[[-5.31 -4.89  0.34  1.15  0.14 -0.05]
 [-3.96 -4.87  0.08  0.28 -0.58  0.11]
 [-4.05 -4.80 -0.58 -0.16 -0.71  0.26]] -> -0.71

[[-3.29 -2.12 -2.81 -4.99]
 [-3.52 -2.43 -3.14 -5.20]
 [-3.60 -2.97 -2.51 -4.30]] -> -2.51

[[ 2.11 -1.19 -1.44 -4.99 -1.96  1.93]
 [ 2.94  0.53 -0.58 -6.37 -0.16 -0.97]
 [ 1.84 -3.87 -2.49 -4.86 -0.27  4.24]] -> -0.27

[[ 2.39  3.98  0.81  3.83]
 [-1.07  3.74 -1.66 -1.43]
 [ 3.01 -2.54 -5.45 -5.93]] -> -5.45

[[ 2.74  1.02  6.33  1.17  3.13  3.70 -0.18]
 [-0.78  2.07  1.27  0.34 -0.24 -1.96  0.81]
 [-1.26  5.81  0.09 -1.42  1.40 -2.66 -0.04]] -> -2.66

[[-4.90 -0.57 -1.78  0.81  2.92 -0.80]
 [-0.12 -1.72 -1.59 -3.02  2.60 -2.73]
 [ 1.70 -1.10  1.65  1.44  5.23 -3.31]] -> 5.23

[[-1.70  5.39  0.89 -1.86  0.12 -1.50]
 [-0.84 -4.04 -1.17  1.33  1.43  0.58]
 [-0.49  0.40 -1.26 -0.55  1.75  3.46]] -> 1.75

[[-3.03  4.39 -3.51  3.90  4.78  3.74]
 [-0.64  0.87 -0.41  0.34 -0.40  0.13]
 [-0.27 -0.03 -0.70  0.68  0.17  0.84]] -> 0.17
---
[[ 1.72 -0.36 -4.18  3.52 -3.75  0.41  5.74]
 [ 3.67  0.64 -2.11  3.67 -2.90  2.27 -4.78]
 [-2.60 -1.92 -3.21  3.56  2.39  1.88 -1.02]] Answer: -2.60

[[-0.20  0.91 -4.01 -5.45 -0.74]
 [ 1.37 -0.05 -1.49 -6.21 -3.22]
 [ 1.26  1.65 -3.01 -5.54  1.07]] Answer: 1.26

[[-0.71  3.62 -3.83 -5.47 -2.89]
 [ 0.62 -2.04 -3.29 -6.12 -3.86]
 [ 2.75  2.27 -0.07 -5.15 -0.96]] Answer: 2.75

[[ 3.97 -3.77  5.08  3.79 -3.91 -2.96  2.70]
 [-3.59 -4.98 -2.42  2.25 -3.22  3.47  3.28]
 [ 1.65  2.87 -1.49 -2.44 -3.95  2.26  3.57]] Answer: 1.65

[[-0.81 -1.52  3.75  1.74 -2.70 -2.33]
 [-4.84 -1.33  1.71  0.56 -1.13 -0.93]
 [-0.81 -3.37  0.47  2.31 -0.26 -3.06]] Answer: -0.81

[[-5.93 -1.19  3.10 -0.12]
 [-3.78  2.87  0.79 -5.72]
 [ 2.45  3.17  4.30  2.59]] Answer: 2.45

[[ 3.23  0.31  1.96 -0.09  5.11]
 [ 3.47  2.94  3.32 -5.30  1.87]
 [ 3.75 -0.03  4.47 -2.42 -5.73]] Answer: 3.75

[[-0.69 -1.82 -0.17  0.57  0.17 -0.80]
 [-1.00 -0.38  6.03  0.57 -1.49 -1.27]
 [-1.76 -0.80 -2.54  0.30 -1.28  0.38]] Answer: -1.76

[[-4.73  1.86  3.47 -5.65 -0.74]
 [ 4.70  3.98  0.44 -1.73  5.33]
 [ 1.56 -1.92 -1.56 -2.74 -4.31]] Answer: 1.56

[[ 0.22 -1.77 -4.82 -4.92]
 [ 3.19 -4.34  3.86  0.91]
 [-3.24 -1.34  3.14  1.65]] Answer: -3.24
---
[1786 6808 8032 7430 7903 7652 7054] --> 7054
[98 84 73 33 12 28] --> 28
[ 25 -21  -9 -38] --> -38
[8 6 6 7 2 9] --> 9
[5 3 8 5 4 1] --> 1
[19 41 76 50  4 69 79] --> 79
[76 84 68 20] --> 20
[7 6 0 7 0] --> 0
[9846 7283 8594 2609] --> 2609
[-428  475 -839  783  120  173] --> 173
---
[[2.12, 0.10, -2.13, -0.34, -0.62, 1.17, -1.57], [-1.25, 5.45, 0.88, 1.90, -0.38, 1.18, 2.00]] ans = 2.12
[5.26, -2.04, -0.33, -0.86, -1.35, 1.19, -1.80] ans = 1.19
[[-6.11, -3.79, -1.17, -0.87, 1.09], [1.35, -2.63, -1.35, 2.13, 0.86]] ans = 1.35
[1.63, -3.57, 4.64, -5.99, -1.23, 4.09] ans = 4.09
[6.63, 2.34, 6.17, 4.42, 6.20] ans = 6.20
[-2.99, -1.10, 6.03, -3.73, -3.22, 1.59] ans = 1.59
[5.83, -5.05, 2.38, -4.57, 1.62] ans = 2.38
---
[[ 0.78 -1.35 -3.58  1.39  4.80  4.62  0.75]
 [ 1.50  2.32  2.54 -2.21  1.32  3.17 -0.90]
 [ 2.27 -4.80  1.68 -4.96  1.82  3.24 -5.03]] | 1.32

[[-1.36  1.64 -1.67  0.04 -1.49  1.78  1.75]
 [ 5.94 -6.52  4.90  3.70  5.72 -6.36 -5.92]] | -1.49

[[ 6.41  6.41 -2.65  0.90  5.25]
 [ 5.65  6.25 -6.71 -5.71  1.80]
 [ 5.06  6.23  2.19  5.56  4.86]] | -6.71

[[ 4.94 -3.49 -6.32 -5.13]
 [-0.95  1.11  1.14  0.38]] | -3.49

[[ 3.01  5.30  6.49  5.95]
 [ 2.31 -0.57 -5.86  4.51]] | 5.30

[[ 1.57 -0.17  1.17 -2.85  0.24  4.33 -1.65]
 [ 1.91  0.20  1.81 -4.34  0.10  6.03 -2.96]
 [ 1.96  0.43  1.87 -4.68  0.05  6.32 -3.46]] | 0.10
---
[[ 2.56 -2.25 -0.46  3.38  0.01 -3.24  3.62]
 [-0.84  0.98 -5.30 -4.25 -3.13  2.77 -1.03]
 [-0.52 -2.92  3.05 -0.42 -0.74  0.54 -6.53]] ==> 2.56, -6.53

[[-5.53  5.06  6.54  4.73]
 [-4.81  4.53  5.45  4.55]
 [ 0.67 -0.56 -0.34 -1.67]] ==> -5.53, -1.67

[[ 4.29  4.10  0.03 -1.03  4.98]
 [ 3.64  3.42 -0.12 -2.55  4.90]
 [-3.92 -4.38 -4.67 -0.04 -4.00]] ==> 4.29, -4.00

[[ 3.89 -0.33  0.05 -1.34 -1.11  0.14 -0.87]
 [ 5.24  0.04  2.90 -0.01  0.58  0.52  3.12]] ==> 3.89, 3.12

[[ 2.83  2.52 -0.58 -4.75]
 [ 3.63  2.44 -1.42 -2.63]
 [-0.57  1.98 -4.31  3.65]] ==> 2.83, 3.65

[[ 1.91  1.51  0.02 -2.00  1.90  0.32 -0.10]
 [ 4.12  5.89  1.60 -2.04  3.98  0.91  0.08]] ==> 1.91, 0.08

[4.78 4.64 3.57 1.82 2.48] ==> 4.78, 2.48

[ 6.47 -0.47 -1.35  2.17  2.30  0.28] ==> 6.47, 0.28
---
[-6.24  1.24  5.71 -0.88] --> 1.24

[[ 4.60  4.90 -3.19 -4.35]
 [-2.26  4.39  0.56 -3.82]] --> 4.90

[ 0.10 -3.29 -4.39 -5.98] --> -3.29

[5.89 4.34 2.62 0.20] --> 4.34

[-5.10 -3.50  0.54  4.07] --> -3.50

[[ 3.41  1.03 -2.26 -2.62]
 [ 4.88  2.21 -4.89 -6.39]] --> 1.03

[-5.19  0.66  6.56  2.05] --> 0.66

[-3.66  0.84 -4.63  6.50] --> 0.84
---
-3.23   3.78   5.31  -4.32
 3.81  -2.75  -3.49   4.40
 4.49  -3.62  -4.04   4.30
-> -2.75

 1.21  -0.85   0.60   0.34   1.75  -1.14   2.63
-1.55  -4.04  -3.75   0.83  -2.80   0.43  -3.97
-0.85  -6.11  -2.35  -0.07   2.60  -0.24  -0.98
-> -4.04

 0.19  -1.36   1.41  -2.76   2.13  -2.01  -1.57
-0.08  -0.92   2.69  -2.37   2.03  -1.48  -0.90
 1.72  -1.39   4.23  -0.86   2.04  -0.66  -5.30
-> -0.92

 4.97  -4.91  -6.27   5.11   5.04
 1.87  -1.98  -1.51   1.35   1.31
 1.92  -2.18  -0.12   2.71   2.18
-> -1.98

-0.56   3.12  -2.33   1.15
-3.54   0.33   6.23  -4.78
-2.69  -5.38   5.66   0.56
-> 0.33

 2.76   3.20  -0.56  -3.33
-2.93   0.55  -6.44   3.08
-3.49   6.57   4.54   3.17
-> 0.55

 2.42  -1.04   0.66  -3.32  -4.20  -2.84  -0.17
-4.73   5.88  -2.97  -3.21  -1.21  -0.50   3.66
 3.59  -3.66   1.22   1.48   1.04  -3.01   2.16
-> 5.88

 4.82  -2.03   3.59  -2.09
-0.49  -2.03  -3.55   6.29
 0.64  -3.88  -3.55  -1.67
-> -2.03

-3.77   3.99  -2.25   0.66  -1.67
 6.21  -3.10  -0.93  -0.42   3.78
-1.28   4.19  -4.00   0.25   2.47
-> -3.10

 0.91   0.93   0.04   0.91   0.06
-3.79  -3.83   4.65  -3.78   4.76
-2.29  -2.31   3.18  -2.28   3.26
-> -3.83
